Planes, each given by two rows, then its number:
-1.3 & -1.4 & -1.4 & 0.2 & 0.9 & 1.4 & 0.4 & -1.0 & -0.4 & -1.6 & 1.4 & -0.1 & -1.5 & 0.7 & -0.7 & -1.0 & 0.5 & -0.5 & 1.2 & -1.3 & -0.2 & -1.5 & 0.1 & 1.3 \\
0.5 & -0.5 & -0.5 & -0.3 & 1.9 & -0.7 & -2.0 & 2.0 & -0.3 & 0.7 & 0.3 & 0.6 & -2.0 & 0.6 & 0.2 & 0.1 & 0.7 & 2.0 & -0.8 & 0.1 & -0.6 & 0.5 & -1.1 & 0.8 \\
0
-1.3 & -1.2 & -1.1 & 0.7 & -1.2 & 0.9 & 1.0 & -1.4 & -1.3 & 0.7 & 0.8 & 1.1 & -1.1 & -1.0 & -1.0 & -1.4 & -1.2 & 0.3 & 1.2 & -0.2 & 1.2 & -0.8 & 1.1 & -0.7 \\
1.2 & -1.2 & 1.2 & 1.4 & 1.2 & 1.3 & -0.2 & -0.8 & 0.5 & -0.3 & 1.4 & 1.2 & 1.0 & 1.1 & 0.3 & -1.1 & 1.0 & 1.2 & 0.8 & -1.3 & 1.0 & 0.8 & -1.5 & 0.5 \\
1
-0.5 & 1.0 & -0.6 & -0.8 & 0.8 & -0.9 & -0.8 & -0.9 & 2.0 & 0.5 & 1.3 & -1.3 & 1.3 & 0.3 & 1.3 & 0.6 & -0.1 & -0.2 & -1.6 & -0.8 & -1.6 & 0.2 & 0.6 & -1.7 \\
-1.3 & -0.2 & -1.7 & -1.5 & 0.9 & -0.6 & 0.8 & 0.2 & -0.9 & 0.0 & 0.9 & 1.5 & -1.5 & -1.8 & -0.8 & -0.8 & 0.5 & 1.3 & -0.5 & -1.6 & 0.1 & 0.2 & 0.9 & -0.9 \\
2
-0.1 & -0.8 & -1.1 & 1.1 & -1.4 & 0.2 & 1.7 & -1.7 & 1.1 & 1.1 & 0.1 & -0.1 & 1.8 & 1.8 & 0.5 & 0.6 & -1.5 & -0.8 & 0.1 & 0.1 & -0.5 & 0.5 & 1.7 & 0.5 \\
-0.8 & -0.9 & -0.8 & -1.7 & -1.1 & -0.9 & 0.2 & -1.7 & -0.2 & -1.1 & 0.7 & 0.9 & -0.3 & -1.3 & -1.2 & -0.2 & 1.1 & -1.3 & -0.5 & -1.4 & 0.6 & -0.5 & 1.7 & -1.3 \\
3
-0.3 & -0.2 & -1.1 & -0.3 & -2.0 & -0.3 & 0.6 & 0.2 & 1.7 & -1.5 & -0.4 & 0.4 & -1.1 & 0.7 & -0.1 & 1.0 & -1.2 & -1.6 & -0.7 & 1.7 & 0.1 & -0.8 & 1.0 & -1.8 \\
-0.2 & -0.7 & -0.6 & 1.3 & 1.0 & -1.5 & -0.2 & -0.5 & 0.8 & 2.2 & -1.6 & 0.3 & 0.7 & 1.7 & -1.1 & -1.2 & 1.3 & -0.4 & 0.6 & 0.2 & 0.0 & -1.3 & 0.2 & -1.4 \\
4
-1.3 & -1.5 & -1.4 & 0.0 & -1.0 & 1.5 & 0.2 & -1.1 & -1.1 & -0.6 & 1.4 & 1.3 & -0.3 & -0.7 & -1.4 & -1.4 & -1.2 & 1.0 & 0.6 & -0.7 & 0.5 & -1.5 & 0.6 & -0.1 \\
1.0 & 0.0 & 0.3 & -1.3 & -1.0 & 0.7 & 0.8 & -1.3 & -0.3 & -1.3 & 1.1 & -1.1 & 0.8 & -1.0 & 1.6 & 0.4 & -1.1 & -1.1 & 1.2 & -0.7 & 1.3 & 1.3 & -1.7 & -0.7 \\
5
Each row below is the sum of one point from each of 2 of these planes. After each row, the numbers of its planes, the largest part first:
1.3 & 0.3 & 1.0 & -0.4 & -1.4 & 1.7 & -0.5 & 0.3 & -0.7 & -1.6 & 0.6 & -1.3 & 0.4 & -0.1 & 1.0 & 1.3 & -0.9 & -0.4 & 0.2 & 0.5 & 0.4 & 0.7 & -1.0 & 2.2 \\ 4 2
-0.4 & -0.2 & -1.1 & -0.9 & 1.7 & -0.3 & -0.1 & 0.0 & 0.3 & -0.6 & 1.3 & 0.8 & 0.2 & -0.4 & 0.3 & -0.3 & 1.2 & 1.3 & -0.5 & -1.6 & 0.2 & 1.0 & -0.2 & -0.8 \\ 2 1
1.4 & 0.1 & 1.2 & 0.6 & 0.7 & 0.8 & -1.1 & -0.5 & 1.7 & -0.1 & 1.1 & -0.4 & 2.0 & 1.3 & 0.8 & 0.0 & 0.5 & 0.8 & -0.5 & -0.5 & -0.3 & 0.5 & -1.1 & -0.2 \\ 1 2
-1.1 & -0.8 & -0.3 & 0.6 & -1.8 & 0.6 & 0.6 & -0.8 & -1.6 & 0.3 & -0.5 & 0.5 & -1.4 & -0.8 & -0.8 & -0.7 & -1.2 & -0.8 & 1.1 & 0.8 & 1.0 & -1.3 & 1.1 & 0.3 \\ 1 2
0.2 & 0.7 & -0.1 & 0.8 & -0.1 & -0.1 & 0.3 & 0.7 & 0.9 & 0.9 & -0.7 & -1.3 & 1.2 & 1.1 & 0.9 & 1.3 & -0.9 & -0.2 & -0.4 & 0.8 & -1.2 & 0.4 & 0.1 & 0.6 \\ 3 1
-0.6 & -0.1 & -0.7 & 0.1 & 0.8 & -1.6 & -0.2 & -0.8 & 1.3 & 2.0 & -0.2 & -0.2 & 0.5 & 1.2 & -1.0 & -0.7 & 0.8 & -0.2 & -0.1 & 0.0 & -0.6 & -0.8 & 0.6 & -1.6 \\ 4 2
-0.5 & -0.7 & -0.7 & -0.5 & 0.4 & 1.0 & 0.2 & -0.7 & -0.4 & -1.5 & 1.5 & -0.3 & -0.5 & 0.1 & 0.1 & -0.3 & -0.2 & -0.4 & 1.3 & -0.9 & 0.2 & -0.3 & -0.8 & 0.7 \\ 0 5
1.4 & -0.2 & 1.5 & 0.3 & 0.8 & 0.2 & -0.2 & 1.0 & -0.4 & -1.0 & -1.1 & 0.3 & 0.6 & 0.4 & 0.0 & 0.9 & 0.7 & 0.3 & 0.0 & 0.5 & 0.1 & 0.7 & -1.3 & 1.3 \\ 1 2
0.9 & 0.1 & 0.9 & 0.5 & -1.0 & 0.4 & 1.3 & -1.2 & 0.4 & 0.3 & -0.1 & 0.2 & 1.8 & -0.1 & 0.1 & -0.2 & 0.0 & -0.3 & 0.3 & -0.8 & 1.0 & 0.4 & -0.1 & -0.5 \\ 0 1
-0.4 & -0.9 & 0.3 & 0.7 & 1.2 & 0.9 & 0.2 & -0.7 & 0.6 & -1.9 & 1.3 & -0.2 & 0.2 & 1.5 & 0.2 & -0.2 & 0.6 & -0.3 & 0.4 & -1.4 & -0.4 & -0.2 & -0.6 & 1.4 \\ 0 1
0.2 & -1.2 & 0.3 & 0.2 & -1.6 & 1.7 & 0.2 & -1.0 & -1.0 & -0.9 & 0.3 & -0.1 & 0.2 & 0.1 & -0.3 & -0.6 & -1.5 & -0.2 & 1.4 & 0.1 & 1.8 & -0.8 & -1.0 & 1.0 \\ 5 2
1.8 & 1.3 & 2.1 & -0.1 & 2.5 & -0.1 & -1.6 & 2.2 & 1.2 & -0.4 & -0.5 & -0.7 & 0.6 & 0.9 & 1.0 & 0.3 & 1.2 & 1.0 & -0.6 & 0.4 & -0.8 & 0.4 & -2.6 & 0.6 \\ 1 3
-1.8 & -1.0 & -2.4 & -0.3 & -0.4 & 0.6 & 0.5 & -0.7 & -1.3 & -0.9 & 1.1 & -0.5 & -2.0 & -0.2 & -1.0 & -0.5 & -0.4 & -0.8 & 1.2 & -0.6 & 0.0 & -1.9 & 1.2 & 0.4 \\ 0 1
-1.3 & -2.1 & -1.8 & -0.2 & 0.7 & 1.6 & 0.1 & -0.8 & -1.1 & -1.3 & 1.8 & 0.8 & -1.4 & 0.3 & -1.2 & -1.5 & -0.3 & 0.8 & 1.2 & -1.3 & 0.3 & -1.6 & 0.0 & 1.0 \\ 0 5
0.7 & 0.5 & 0.4 & -0.5 & -0.7 & -1.2 & -0.7 & 0.3 & 1.4 & 1.1 & -0.5 & -0.9 & 1.1 & -0.3 & 1.0 & 1.0 & 0.0 & 0.0 & -1.3 & 1.2 & -0.7 & 1.1 & -0.2 & -1.0 \\ 0 2
0.2 & 0.7 & 0.7 & -1.1 & 0.2 & 0.7 & -1.0 & 1.0 & -0.2 & -1.7 & 0.4 & 0.1 & -1.8 & -1.4 & 0.2 & 0.2 & 0.1 & 0.4 & -0.4 & 0.1 & 0.3 & 0.4 & -0.8 & 0.0 \\ 3 4
0.0 & 0.0 & -0.4 & -1.2 & 1.1 & -0.5 & 0.3 & 1.0 & -0.6 & -0.3 & -0.4 & 1.0 & -0.6 & -0.6 & -0.1 & 0.2 & 1.3 & 0.7 & -0.6 & -1.1 & -0.1 & 0.4 & -0.3 & -0.4 \\ 2 1
-0.7 & -0.8 & -1.0 & 0.0 & -1.3 & 1.4 & 1.0 & -0.7 & -0.2 & -0.9 & 1.4 & 0.8 & -0.8 & -1.0 & -0.3 & -0.5 & -1.4 & 0.2 & 0.2 & 0.2 & 1.4 & -0.4 & 0.9 & -0.8 \\ 1 4
-1.9 & -1.8 & -2.4 & -0.7 & -0.2 & 0.8 & 1.1 & -0.3 & -2.1 & -0.6 & 1.4 & 2.4 & -1.5 & -1.7 & -2.4 & -2.0 & -0.7 & 2.4 & 0.8 & -1.4 & 1.0 & -1.2 & 1.2 & -0.1 \\ 5 2
0.4 & -0.1 & 0.7 & 2.9 & 0.5 & 1.5 & 0.6 & 0.6 & -0.1 & 1.3 & 0.2 & 0.2 & 0.2 & 0.9 & 1.0 & -0.8 & -1.3 & 1.7 & 1.6 & 1.0 & 0.5 & 0.6 & -1.4 & 1.5 \\ 3 1
0.1 & 0.9 & 0.1 & -0.9 & -1.1 & 0.9 & -0.4 & -0.2 & 1.1 & -1.3 & 1.5 & -1.0 & 0.0 & -0.5 & 1.6 & 1.5 & -1.3 & -0.5 & -1.3 & -0.1 & -0.5 & 0.6 & 0.3 & -0.4 \\ 4 2
-0.3 & -1.8 & 0.1 & 1.4 & -1.4 & 1.5 & 1.4 & -0.5 & -2.6 & 0.2 & -0.6 & 2.0 & -1.9 & -0.7 & -1.9 & -1.3 & 0.1 & 0.6 & 2.3 & 0.0 & 2.3 & -0.8 & -0.2 & 1.2 \\ 2 1
0.9 & -0.2 & 0.3 & 0.5 & 0.2 & 0.2 & 0.4 & -0.2 & 1.3 & 0.1 & -0.4 & -0.2 & 1.4 & 1.6 & 1.1 & 0.8 & 0.6 & 0.0 & -0.2 & 0.0 & -0.6 & 0.8 & -0.4 & 0.7 \\ 1 3
-0.3 & -0.4 & 0.0 & 0.4 & 0.2 & 0.6 & -0.3 & -1.7 & 1.0 & 0.4 & 1.6 & 0.6 & 0.8 & 0.6 & 0.4 & -0.6 & -0.4 & 0.7 & 0.1 & -1.0 & 0.4 & 0.2 & 0.0 & -0.7 \\ 1 2
0.6 & -0.5 & 0.3 & 1.0 & 0.9 & 0.7 & -0.9 & -1.3 & 1.2 & -0.1 & 1.6 & 0.7 & 0.9 & 0.7 & 1.1 & -0.6 & 0.8 & 0.9 & 0.0 & -1.5 & 0.2 & 0.6 & -0.8 & -0.5 \\ 1 2
1.7 & 0.5 & 0.7 & 2.7 & -1.1 & 0.8 & 0.5 & -0.9 & 1.7 & 1.5 & -0.3 & -1.8 & 2.4 & 3.1 & 1.8 & 1.2 & -2.0 & -1.1 & 0.5 & 1.9 & -0.7 & 0.4 & -0.2 & 1.6 \\ 3 2
0.1 & 1.0 & -0.4 & -0.8 & -0.6 & -1.7 & -0.7 & 1.4 & -0.7 & 1.4 & -1.3 & 0.1 & -0.7 & -1.1 & 0.2 & 0.6 & -0.7 & 0.8 & -1.0 & 0.9 & -0.6 & 0.8 & 0.2 & -0.5 \\ 0 1
0.0 & -0.6 & -1.7 & -0.3 & -1.2 & -0.8 & -0.8 & 1.2 & 1.1 & -1.0 & -0.2 & 0.8 & -2.5 & 0.9 & -0.2 & 0.8 & -0.9 & -0.2 & -1.2 & 2.2 & -0.4 & -0.5 & 0.2 & -1.2 \\ 4 0
0.2 & -1.5 & -0.1 & 0.6 & -1.1 & 1.9 & 0.3 & -1.6 & -1.0 & -0.5 & 1.7 & 0.5 & -0.2 & -0.7 & 0.4 & -1.0 & -0.9 & 0.2 & 1.7 & -1.3 & 1.3 & 0.4 & -0.5 & -0.5 \\ 1 5
-0.1 & 0.8 & 0.2 & 0.4 & 1.5 & -2.4 & -0.5 & 0.8 & 0.7 & 2.2 & -1.9 & -1.2 & 1.1 & 0.7 & -0.4 & -0.4 & 1.9 & -0.2 & 0.2 & 0.0 & -1.1 & -0.8 & 0.1 & -0.6 \\ 4 1
0.8 & 1.3 & 1.8 & -0.1 & 1.7 & 1.3 & -1.6 & 2.1 & -2.2 & -0.3 & 0.2 & -0.9 & -0.3 & -1.2 & 0.4 & -0.6 & 0.6 & 1.8 & 0.4 & 0.0 & -0.2 & 0.8 & -1.8 & 1.2 \\ 3 4
-0.3 & -1.1 & -0.5 & -0.3 & -1.4 & 0.4 & 1.4 & -1.2 & -0.5 & -1.0 & -0.1 & 1.0 & -0.2 & -0.1 & -1.2 & -0.6 & 0.2 & -0.8 & 0.4 & -0.9 & 0.8 & -0.6 & 1.7 & 0.5 \\ 3 2
-0.1 & 0.7 & -0.2 & -0.4 & -1.0 & 0.0 & 0.4 & 1.1 & -0.6 & 0.0 & -1.6 & -0.5 & -0.2 & -0.4 & -0.5 & 0.6 & -0.5 & -1.1 & -0.1 & 1.7 & 0.1 & -0.6 & 0.5 & 0.5 \\ 1 2
-0.1 & 0.2 & 0.3 & -0.1 & -0.9 & 0.2 & 0.2 & 1.5 & 0.3 & -1.2 & -0.3 & 0.2 & -1.6 & 0.2 & 0.0 & 0.9 & -0.6 & 0.1 & -1.2 & 1.1 & -0.7 & 0.1 & 0.9 & 0.3 \\ 4 5
1.1 & -0.8 & 1.1 & 0.5 & 0.1 & 0.1 & -1.0 & 2.0 & -1.5 & 0.7 & -1.4 & 1.0 & -1.1 & 0.1 & -0.8 & -0.3 & 0.3 & 1.0 & 0.4 & 1.8 & 1.1 & 0.7 & -1.3 & 1.9 \\ 2 0
-0.3 & 0.2 & 0.6 & 1.0 & -0.9 & 0.2 & 1.4 & -1.7 & -0.4 & 0.9 & -0.4 & -0.5 & 2.4 & -0.3 & -0.5 & -0.6 & 0.3 & -0.9 & 1.5 & -0.7 & 0.9 & -0.2 & 0.6 & -0.5 \\ 0 4
-0.2 & 1.5 & -0.9 & -1.0 & -1.7 & -0.4 & 0.5 & 0.6 & 0.8 & -1.6 & -0.7 & -0.6 & -1.0 & -1.0 & 0.3 & 2.1 & -1.9 & -1.4 & -1.1 & 2.0 & -0.7 & -0.3 & 1.0 & -0.9 \\ 4 1
-0.8 & 0.5 & -0.8 & -1.0 & 1.8 & -0.1 & 0.6 & 0.3 & -1.5 & 0.6 & 1.3 & 0.7 & -0.5 & -2.4 & -0.5 & -0.8 & 1.1 & 1.5 & -0.1 & -1.6 & -0.4 & 1.0 & 0.1 & 0.4 \\ 2 4
1.1 & 0.3 & 1.1 & 0.4 & 1.3 & -1.7 & -1.1 & 0.8 & 0.2 & 2.5 & -1.3 & 0.3 & 0.7 & 0.2 & 0.3 & -0.1 & 0.9 & 1.4 & -0.5 & 0.6 & 0.2 & 0.2 & -0.5 & -0.4 \\ 0 4
-0.3 & 0.0 & 0.0 & 0.2 & 0.9 & 0.5 & 0.5 & 1.6 & -1.6 & 0.2 & -0.7 & 1.4 & -1.8 & -1.4 & -0.8 & -0.9 & 0.5 & 1.4 & 0.9 & 0.0 & 0.8 & 0.1 & -0.9 & 0.9 \\ 2 3
-0.5 & -0.1 & 0.3 & 0.5 & -0.9 & 1.0 & 0.2 & -1.3 & 0.7 & -0.8 & 0.5 & -1.0 & 1.5 & 0.7 & 0.0 & 0.3 & -0.4 & -1.8 & 0.7 & -0.1 & -0.1 & -0.5 & 0.2 & 0.1 \\ 0 2
-0.5 & -0.9 & -1.1 & 1.1 & 0.3 & -0.1 & 0.4 & -1.2 & -0.3 & 2.0 & -0.9 & 0.9 & 0.0 & 0.9 & -1.3 & -1.5 & 0.6 & 0.0 & 1.1 & 0.2 & 0.2 & -1.3 & 0.5 & -1.5 \\ 4 1
0.6 & 1.2 & 0.8 & -0.2 & 0.3 & -0.9 & -0.7 & -0.1 & 1.4 & 0.7 & 0.2 & -1.2 & 1.8 & 0.4 & 1.1 & 1.0 & -0.5 & 0.0 & -1.7 & 0.5 & -0.7 & 0.5 & 0.1 & -1.3 \\ 2 0
-0.6 & 1.5 & -0.7 & -2.0 & 1.0 & -1.5 & -0.4 & 0.2 & 1.3 & -0.1 & 0.6 & -1.1 & 0.6 & -0.3 & 0.7 & 1.2 & 0.3 & -0.2 & -2.4 & -0.1 & -2.0 & 0.5 & 0.9 & -1.3 \\ 2 1
0.0 & -0.4 & 0.4 & 1.4 & 0.7 & -0.5 & -0.3 & 0.4 & 0.4 & 1.1 & -0.7 & 0.5 & -0.5 & 1.3 & -0.3 & -0.4 & 1.5 & 1.1 & 0.0 & 0.3 & -0.1 & -0.3 & 0.5 & 0.5 \\ 5 1
0.6 & 0.0 & 1.2 & 1.7 & 1.8 & -0.3 & -1.6 & 1.2 & 1.1 & 0.1 & -0.1 & 0.8 & 1.0 & 1.6 & -0.6 & -0.1 & 2.2 & 1.1 & -0.3 & -0.8 & -0.7 & -0.1 & -0.3 & 0.9 \\ 1 5
0.1 & 0.5 & 0.4 & 0.8 & -1.0 & 0.2 & 0.1 & -1.4 & 1.7 & 0.5 & 0.4 & -1.1 & 1.8 & 1.6 & 0.9 & 1.1 & -0.6 & -1.2 & -0.4 & 0.6 & -0.6 & 0.2 & 0.3 & -0.2 \\ 2 3
-0.7 & 0.2 & 0.1 & -0.4 & -1.0 & 0.5 & 1.9 & -1.2 & -0.7 & -0.7 & 0.3 & 0.7 & 0.9 & -1.4 & -0.6 & -0.4 & 0.3 & -0.8 & 0.4 & -0.5 & 0.7 & 0.0 & 1.2 & -1.0 \\ 0 2
-0.2 & -0.3 & -0.2 & 1.8 & -0.5 & 1.3 & 1.9 & -1.4 & 0.4 & 0.3 & -0.3 & -1.0 & 1.6 & 1.4 & 1.1 & 0.1 & -1.1 & -0.6 & 0.8 & 0.1 & -0.1 & -0.3 & 0.5 & 0.6 \\ 3 0
-0.1 & 0.8 & -0.6 & -0.9 & -0.1 & -1.5 & -0.7 & 1.2 & -0.2 & 0.7 & -1.4 & -0.8 & -0.7 & -0.8 & -0.1 & 1.0 & -0.1 & -0.1 & -1.2 & 1.6 & -0.9 & 0.1 & 0.4 & -0.5 \\ 1 0
1.2 & 0.9 & 1.0 & 0.3 & -1.1 & 0.1 & -0.3 & 1.0 & 0.2 & -0.5 & -1.9 & -1.3 & 0.3 & 0.8 & 0.0 & 1.2 & -0.3 & -1.3 & 0.1 & 2.4 & -0.6 & -0.3 & -0.7 & 1.6 \\ 2 1
-2.1 & -0.2 & -1.8 & -0.5 & -1.1 & -0.6 & 0.1 & 0.8 & -0.4 & 0.1 & -1.2 & 0.2 & -1.5 & -0.8 & -1.5 & 0.1 & -0.8 & 0.1 & -0.3 & 1.1 & -0.9 & -1.5 & 1.9 & 0.0 \\ 1 5
-0.8 & 0.5 & -0.8 & 0.0 & -0.8 & -0.4 & -0.4 & -0.7 & 1.0 & 0.6 & 0.2 & -1.3 & 0.4 & 0.0 & 0.6 & 0.1 & -1.1 & -1.0 & -1.0 & 0.6 & -0.9 & -0.5 & 1.4 & -1.7 \\ 2 1
0.5 & -0.1 & 0.9 & 0.9 & 0.8 & 0.7 & -0.6 & -0.1 & -1.2 & 0.9 & -0.6 & 0.2 & 0.1 & 0.3 & -0.3 & -0.7 & 0.6 & 0.8 & 1.0 & -0.4 & 0.3 & 0.2 & -1.0 & 1.4 \\ 4 2
-0.2 & 0.0 & 1.2 & 0.0 & 1.4 & 0.6 & -1.3 & 0.7 & -0.9 & -0.5 & 0.8 & 0.9 & -1.5 & -1.4 & -0.6 & -1.4 & 1.6 & 1.3 & 0.7 & -0.5 & 1.3 & -0.5 & -1.9 & -0.5 \\ 3 1
0.7 & 0.1 & 0.5 & -0.4 & -0.6 & -0.4 & 0.3 & 2.1 & -1.5 & -0.8 & -2.5 & 0.2 & -1.2 & -0.2 & -0.8 & 0.8 & 0.2 & 0.0 & 0.7 & 1.9 & 0.3 & 0.0 & -0.5 & 1.9 \\ 2 1
1.3 & 0.5 & 0.7 & -0.6 & 1.6 & -1.5 & -1.0 & 1.2 & 0.8 & 0.5 & -0.4 & -0.6 & -1.2 & 0.7 & 1.1 & 0.9 & 1.1 & 0.2 & -0.3 & 0.1 & -0.3 & 1.0 & -1.2 & 0.7 \\ 5 0
0.2 & 0.1 & 0.3 & 1.7 & 1.2 & 0.0 & -0.1 & 0.8 & 0.5 & 1.4 & -1.2 & -0.3 & 0.3 & 1.4 & 0.1 & -0.6 & -0.2 & 0.8 & 0.5 & 1.5 & -0.5 & -0.4 & -0.8 & -0.1 \\ 3 4
0.2 & 0.6 & -0.3 & -0.3 & -0.8 & -1.2 & 0.2 & 0.9 & 2.3 & -0.7 & -1.6 & -0.1 & -0.2 & 1.5 & -0.1 & 1.2 & 0.0 & -2.0 & -0.9 & 1.4 & -0.5 & -0.5 & -0.1 & -1.2 \\ 4 1
-1.9 & 0.9 & -1.2 & -0.1 & -0.8 & -1.1 & -0.1 & 0.8 & -0.8 & 1.0 & -1.3 & 0.0 & -1.1 & -0.3 & -1.1 & 0.7 & -0.3 & -0.2 & -0.5 & 1.1 & -0.5 & -1.1 & 2.2 & -0.4 \\ 1 5
0.7 & 0.4 & -0.1 & -0.6 & -0.5 & -0.9 & -0.1 & 0.8 & 2.1 & -1.3 & -1.1 & -0.3 & -0.5 & 1.3 & 0.2 & 1.2 & 0.1 & -1.3 & -1.0 & 1.6 & -0.5 & -0.4 & 0.3 & -0.8 \\ 4 1
0.9 & 0.3 & 1.4 & 0.3 & -0.5 & -0.5 & -0.2 & 1.1 & -0.8 & -1.0 & -1.8 & -0.6 & -0.1 & 0.3 & 0.0 & 0.9 & 0.1 & -0.5 & 0.8 & 1.8 & 0.2 & 0.1 & -0.4 & 1.3 \\ 2 1
-1.7 & -0.5 & -1.7 & -0.9 & -0.1 & 0.6 & 1.0 & -0.9 & -0.4 & -1.0 & 0.3 & -0.5 & -1.2 & -0.6 & -0.7 & 0.2 & -0.6 & -1.3 & 0.9 & -0.2 & -0.7 & -2.0 & 1.0 & 0.8 \\ 0 1
1.3 & 2.2 & 1.2 & -1.5 & 0.8 & -1.8 & -0.6 & 1.8 & 1.4 & -0.2 & -1.6 & -2.3 & 0.7 & 0.4 & 1.5 & 2.5 & 1.0 & -1.4 & -1.5 & 1.0 & -1.5 & 1.1 & -0.8 & -0.1 \\ 1 5
1.5 & 0.0 & 1.4 & 0.7 & 0.1 & -0.1 & -1.3 & 1.4 & 0.2 & 0.2 & -1.0 & -0.7 & -0.2 & 0.9 & 0.2 & 0.4 & 0.0 & 0.4 & 0.4 & 1.2 & 0.1 & 0.2 & -1.4 & 1.0 \\ 2 0
0.4 & 0.1 & -0.4 & -0.9 & 1.5 & -0.8 & -0.1 & 0.4 & 0.5 & -0.2 & 1.0 & 1.0 & -0.3 & -0.4 & 0.1 & -0.5 & 1.0 & 1.2 & -0.6 & -1.6 & -0.2 & 0.9 & -0.3 & -0.6 \\ 2 1
0.3 & -1.3 & 1.2 & 1.3 & -1.3 & 1.9 & 0.4 & -1.4 & 0.5 & -1.1 & -0.2 & -1.1 & 0.6 & 2.0 & -0.3 & -0.5 & -0.7 & -1.8 & 1.8 & 0.7 & 0.7 & -1.0 & -0.4 & 2.1 \\ 2 0
0.3 & 0.5 & 0.3 & 0.9 & 0.6 & -2.0 & -0.5 & 0.6 & 1.8 & 1.5 & -2.4 & -0.3 & -0.2 & 1.6 & -0.1 & 0.5 & 1.4 & -1.0 & -0.8 & 1.2 & -0.8 & 0.0 & 0.6 & -0.6 \\ 5 4
0.4 & -0.7 & 0.4 & 0.8 & -0.8 & 0.5 & 0.5 & -0.9 & -0.4 & 0.9 & 0.5 & 1.5 & 0.4 & -0.6 & -0.2 & -0.8 & -0.5 & 1.3 & 0.6 & 0.0 & 1.2 & 0.3 & 0.6 & -0.9 \\ 1 0
1.4 & -0.9 & 2.0 & 1.6 & 0.0 & 1.3 & 0.1 & 0.2 & -0.2 & -0.4 & -0.4 & 0.1 & 1.0 & 1.9 & -0.2 & -0.3 & 0.1 & -0.3 & 1.5 & 0.5 & 1.2 & 0.0 & -2.0 & 1.6 \\ 2 1
0.7 & 2.4 & 1.3 & -0.7 & -0.6 & -1.3 & -0.2 & 0.8 & 0.9 & 0.1 & -2.0 & -1.2 & 1.8 & -0.3 & 0.6 & 1.8 & -0.4 & -0.5 & -1.6 & 1.4 & -1.1 & 0.8 & 0.6 & -0.7 \\ 1 0
0.5 & 0.7 & 1.4 & 0.9 & -1.8 & 0.2 & 0.7 & -1.3 & 0.7 & 0.2 & -1.0 & -1.2 & 2.5 & -0.2 & 0.2 & 0.4 & -1.3 & -1.5 & 0.6 & 1.4 & 0.8 & 0.1 & 0.0 & -0.4 \\ 0 2
1.2 & -0.4 & 1.2 & 0.9 & 0.3 & 0.6 & 0.1 & 1.2 & -0.2 & -0.8 & -1.2 & 0.1 & 0.5 & 0.7 & -0.1 & 0.5 & 0.7 & -0.3 & 0.5 & 0.8 & 0.8 & 0.1 & -1.1 & 1.7 \\ 2 1
-0.9 & 0.3 & -1.3 & -1.1 & -0.1 & -1.6 & -1.0 & 1.9 & -0.5 & 0.6 & -0.6 & 0.3 & -1.9 & -0.3 & 0.2 & 0.4 & 0.0 & 0.8 & -1.5 & 1.3 & -1.1 & -0.3 & 0.4 & -0.1 \\ 0 1
1.5 & -0.3 & 0.8 & 0.3 & 2.1 & 0.0 & -1.5 & 1.6 & 0.2 & 0.6 & 0.4 & 0.9 & -0.9 & 1.3 & 0.3 & -0.4 & 1.3 & 1.6 & -0.6 & -0.6 & -0.5 & 1.2 & -1.9 & 1.2 \\ 0 1
1.4 & -0.2 & 1.9 & 2.5 & 1.7 & 1.8 & -0.5 & 0.6 & 0.8 & 0.0 & 0.7 & 0.3 & 1.1 & 1.9 & 1.3 & -0.6 & 0.4 & 2.2 & 1.0 & -0.1 & 0.6 & 0.9 & -2.7 & 1.5 \\ 1 3
0.0 & -1.3 & -0.4 & 0.4 & -0.6 & 0.4 & 1.4 & -0.1 & -1.0 & -0.1 & -0.6 & 1.4 & -0.2 & 0.3 & -0.8 & 0.0 & -0.2 & 0.1 & 0.9 & -0.2 & 0.7 & 0.1 & 0.9 & 1.0 \\ 2 3
1.1 & 0.1 & 1.1 & 0.2 & 0.7 & -0.3 & -0.5 & 0.6 & 0.9 & 0.3 & 0.3 & 0.6 & 1.1 & 0.5 & 1.0 & 0.1 & 0.9 & 0.9 & -0.4 & 0.1 & 0.3 & 1.3 & -1.3 & -0.3 \\ 1 0
1.1 & -1.1 & 1.6 & 1.8 & -0.3 & 1.3 & -0.2 & -0.9 & -0.3 & 0.7 & 0.1 & 0.3 & 1.3 & 1.7 & 0.0 & 0.2 & 0.1 & -0.3 & 1.4 & 0.4 & 1.3 & -0.2 & -0.9 & 1.2 \\ 2 1
